In the data rows, zero lies at 7.5, halfway between 7 and 8.
Some points:
[10 12  6 13  6 10 14  9 11  4 11  9  9  4  8 14  3 12  6  6 14  6  4  6 15  9  7  9  7  7  6 10  7  0 12 10  4 10  9  8 15  3  7 13  5  5 10  6]
[ 9  9 12 10  9 11  7  6  5  9  9  8  5  9 12 10 12  8  5  5  7  6  6 10  9  8 13 10 12  3  6  4  5  6  8 11 11  5  4 10  9  9  4  4  9 10  8  2]
[ 8  5  6  4  7  6  8  7  5  6  6 11  9  9 11  5 10  8  6 11  8  9  5  8  8  5 10 12  7  4  3  7  6  7 10  9 11  8  7  4  8  3  7  4  5 14  1  2]
[ 6  6  7  6  6  1  9  9  4  9  7  7  9  6  8  4  9  6  6 13  6 10  9  9 10  6 11  5  7  3 12  3 12  8  8  9 10  5  4  4  6 10 12  9  8 14 10  6]
[ 9  5  5 10 10 11  6  5  7  7  5  5  6 10  5  7  5  7  9  8 10  7 11 10  7  9  5  7  5 10  6  7  5  9  8  5  9  8  7  8  8  8  3  7 10  4  5  6]
[ 7  6  8  9  5 12  5 13  8  9  4  8  1  5  7  9 11  8  7  5  8  8  7 12  4  7  6 10  8  9  5 10  4  8  9  6 10  7  6  8  5  9  6  5  7  7  7  5]
[ 4  9  6  7  3  8  8  5 11  8  9  4  6  7  4  8  5  7  7 10  9 10  8  5  7  8  7  7 11  9  9  7  9  8  3  9  7  9  9 11  7 12  9 13 10  4  9  8]
[ 5 11 10  9  7  9  8 12 10  9  6 12  5  7  8  9 11 10  8  8  7  8  4 13  3  5  7  9 10 11  6  8  4  9 10  6  8  7  5  6  6  6  3  5  9  4  8  6]
[10  9 11  5  9  6 11  8  8  6  4  9  9  6 11  7 12  9  2 11  6  5  5  6  6  5  8  7  8  4  6  6  6  9 11  6  5  8  7  4 10  5  9  6  7 12  0  3]
[14  5 10 10 10  7  3 14  7  9  9 12 10 12  7  2  4  8 12  4  8  6  8 11  7  6  4  4  5  5  1  7  6 14  9  3  5 10  8  9 13  9  8  7  7 10 13 11]
[ 7  2  6  7 10 12  8  0  5  6  9  3  9 10 12  6  5  5  9 10  7  5  8  2  9  6 10  7  7  2  9  6 10  5  4 10  8  4  7  7 10  5  4  6  5  6  2  7]
[13  8 12 10  4  5 11  7  9  3  7 10 13  5 10  3 10 13  3  9  5  3  9  1  8  8  6  5 12  9 12  7  2 10 10 10  7 11  7  7  5  3 11  1  8 13  1  0]
[ 1  7  4 10  4  9  7  3 10  7  8  4  7  9  7 11  6 10  6  7  5 10 10  7  9  7  8  5  9 10 10  9  9  4  2  6  6  9 11 10  5  9  7 12  9  4 10  9]
[ 9  8  7  4  5  8  8 13  9  6 10 13  7  5  1  3  4  7  5  5  6  9 13  9 12  9  6  8  8  9  9 15  6 14 14 10  6 10 14 11  2  0  6  3 12 13  0  5]
[ 8  4  6  5 10 14  9  4  8  5  7  3  9  9  6  6  5  6 11  7 12  8  7  7 11 10  5  7  6  9 10 10  8  4  7  8  5  8 10  6  9  3  5 13  7  5  6  8]
[ 9  8 10  9  5  4  5  1  7  7  6  3  8  9  7  9  3  9 11  7  7 10  9  7  7  7  8  7  9 11 10  9 11  7  6  4  5  6  8  9  7 10  3  9 10  7 12 12]
[ 7  7  8  4 15  6 12  9  8  7  7  6 11  6 11  9 11  6  7  9  3  6  6  9  9  8 10 10  9  6  8  5 12 10  7 11  8  7  5  6  6 10 12  5  4 12  8  8]
[ 5  7  7 15  8  7  6  6  5  9 11  7  9 12 11  6  8  9  2  5  5  8  5  3 10 11 11  7  7  3  1  3 12  8  9 11 11  7  8 12 12  5  5  4  8  8 10  6]
[ 8  6  5  3 10  8  8  6  4  6  4  8  5 10 10  7 11  8  4 12  7  6  7  6  5  7 11  8  8  1 11  5  6  7  4 11  9  5  5  4  9  6 10  5  9  7  7  7]
[ 7  8  9  9  7  9  5  4  6  8  8  8  6  7 13 10 13 11  6  6  5  7  8 11  7  8 13  8 10  2  5  4  5  7 10 12  9  5  2  8 10  8  6  3  7  6  6  4]
[ 8 10  5  4  7  9  7 10  9  7  6  7  6  9  9  7 10  5  9 11 12  7 11  9  5  7  4  9  7  9  8  9  5  8  6  6  8 10  8  2  6  5  9  8  8  4  7 10]
[ 6 11  7 11  7  5 10 11  7  7  9  9  4  8  8 10  8  9  7  5  8  8  7  9 10 10  9  8  9 10  6  9  8  8  7  5  6  8  9  8 11  8 11 11  8  2  7  7]
[ 6  6  4  4  5  9  4  9  6  7  8  3  5  8  3  3  4  6  7  2  2  5  6  4  6  6  5  5  6  9  6  6  8  9  3  8  6 12  6  8  7 11  8 13  6  6 10 11]
[10  6  9  7  5  5  7  5  6  7  9  7 11  7  6  7  4  6  8  7  7  8  8 10  8 10  6  4  7 10  7  7  8  9  5  3  6  9  8  9  6 12  4  8  6  7 13 14]
[ 7  8 11  8 12  7  6  7  5  6  7  7 11  8  8  5  7  4 11  9  4  1  4  7  8 10 12  9  6  2  6  5  9  7  7  9  9  5  6  8  6 10 10  4  7 12 10  7]
[ 7 12  8 12  9  6  7  8  9  7  8  9  4  5  3  9  8  8  3  5 12  9  9  8 10  6  7  8 10  8  8  7  7  7  6  7  6  7  7  7 11  4  8 10  8  4 11  9]
[ 5  6  6 11  8  9  6 10  8 11 10  9  5  9  4  8  5 10  9  6  3  9  7  3  8 11  6  9  7 12  6  6  6  4  9 10  8  5  9  6  4  7  8 10  7  5  7 11]
[ 5 11  2  2  2  7  4 14  8  9  6  8  9  8  3  9  9  7  6  9  7 10  7  6  8  6  6  9  7 10 12  5  9 10  3  7  5  7  7  7  4  9 13 13  5  6  8  8]
[10 10  9  7 11  6  6  9  7  8  9  8  8  3  8  9  7  5 11  7  8  6  5 13  5  8  4  7  5  8 10 11  8  8  8  8  7 10  9  7  7 10  9  9  8  8 10  9]
[ 4  7  7  6  4  8  6  4  6  8  9  4  8 10  5  8  3  6  7  2  5  7  8  4  6  4  3  6  8  8  5  6  8  9  4  8  5  8  8  8  4  8  9 13  6  4 11  8]
[ 5  4 12  8  9  4  9  1  6  8  7  3 12  9 10  5  4  6  6  6  3  9 10  5  6  6 10  6  8  4  7  2  9  4  3  8  7  4  8 13 12 12  5  4  7  9 10  8]
[10  8  5  4 10 12  7 10  7  8  6 12  4  4  6  7 12  6  8 10 11 10  6  8  4  4  6 10  4 11  6 10  4  8 11  2  5 10  9  5  7  4  8  7  7 12  4  7]
[ 8  4 10  6 11 11  9  3 12 10  8  9  5  5  8  9  9 11 15  6 10  5  9  9  5 10  9 11  5  8  7 13  7  6 10  4  9  9 10  6  9  5  2  7 10  5  4  8]
[ 7  6  8  3  7  0  7  7  5  8  4  9 11  8  8  6  8  5  3 12  6 11  6  6 10  4 11  5  8  6 11  6 13  8  9  8 10  6  6  6  7 12 13  4  4  9  8  6]
[ 6  6  6  9  2  2  5  0 12  8  8  6  8  9  8 11  5  4  5  6 13  7 10 10  9  8  9  5  8 12 15  9  7  5  9  4  9  3  8  9 12 12  5  8 12  5 12  9]
[ 7  9  9  8 11  8 10 10  9  8  8  9  8  5  6  9  4  8 13  6  5  8  8  7  4 12  4  7  4 10  5 11 10  3  8  6  8  6  6  7  2 11 10  7 10  9  7 12]
[ 7 12  6 11  5  8  7 14  7  7  6  9  6  8  4 11 10  9  7  5  8 10  7  6  8  6  6  7  6 10  6  6  8  8 10  9 12  8 10  8  6  6 10  9  7  7  8 10]
[10  8  5  6  8  8  5 12 10  9  8  6  5  9  7  8  9  5 10 10 14  7  7  9  6  8  6  6  6  8 10  9  4  8  4  5  6  8  6  4  6  3  7  7  7  5  7  8]
[ 8  6  8  6 10  6  9  7  8  9 10  8  8  5  6  8  9 10 15  8  7  4  7  8  6  8  3  7  6  9  6 11 10  8  7  6  5  7  9 11  4 11  7  7  5  7 10 11]
There is one direction along which these points spread out most. Take the direction at right angles to it along which they spread out most. Go by this last direction. How far along it is each point below, from 0 to 99? 50 is the average, and the first point above lies past it. One standard deviation of the points above along it is 16.
[ 8 10  5  4  7  9  7 10  9  7  6  7  6  9  9  7 10  5  9 11 12  7 11  9  5  7  4  9  7  9  8  9  5  8  6  6  8 10  8  2  6  5  9  8  8  4  7 10] 66
[ 5  4 12  8  9  4  9  1  6  8  7  3 12  9 10  5  4  6  6  6  3  9 10  5  6  6 10  6  8  4  7  2  9  4  3  8  7  4  8 13 12 12  5  4  7  9 10  8] 11
[10  6  9  7  5  5  7  5  6  7  9  7 11  7  6  7  4  6  8  7  7  8  8 10  8 10  6  4  7 10  7  7  8  9  5  3  6  9  8  9  6 12  4  8  6  7 13 14] 37
[10  8  5  6  8  8  5 12 10  9  8  6  5  9  7  8  9  5 10 10 14  7  7  9  6  8  6  6  6  8 10  9  4  8  4  5  6  8  6  4  6  3  7  7  7  5  7  8] 66
[ 7 12  8 12  9  6  7  8  9  7  8  9  4  5  3  9  8  8  3  5 12  9  9  8 10  6  7  8 10  8  8  7  7  7  6  7  6  7  7  7 11  4  8 10  8  4 11  9] 54
[ 5  6  6 11  8  9  6 10  8 11 10  9  5  9  4  8  5 10  9  6  3  9  7  3  8 11  6  9  7 12  6  6  6  4  9 10  8  5  9  6  4  7  8 10  7  5  7 11] 52
[ 5 11  2  2  2  7  4 14  8  9  6  8  9  8  3  9  9  7  6  9  7 10  7  6  8  6  6  9  7 10 12  5  9 10  3  7  5  7  7  7  4  9 13 13  5  6  8  8] 52
[ 6  6  4  4  5  9  4  9  6  7  8  3  5  8  3  3  4  6  7  2  2  5  6  4  6  6  5  5  6  9  6  6  8  9  3  8  6 12  6  8  7 11  8 13  6  6 10 11] 39
[10  9 11  5  9  6 11  8  8  6  4  9  9  6 11  7 12  9  2 11  6  5  5  6  6  5  8  7  8  4  6  6  6  9 11  6  5  8  7  4 10  5  9  6  7 12  0  3] 63
[ 9  9 12 10  9 11  7  6  5  9  9  8  5  9 12 10 12  8  5  5  7  6  6 10  9  8 13 10 12  3  6  4  5  6  8 11 11  5  4 10  9  9  4  4  9 10  8  2] 43
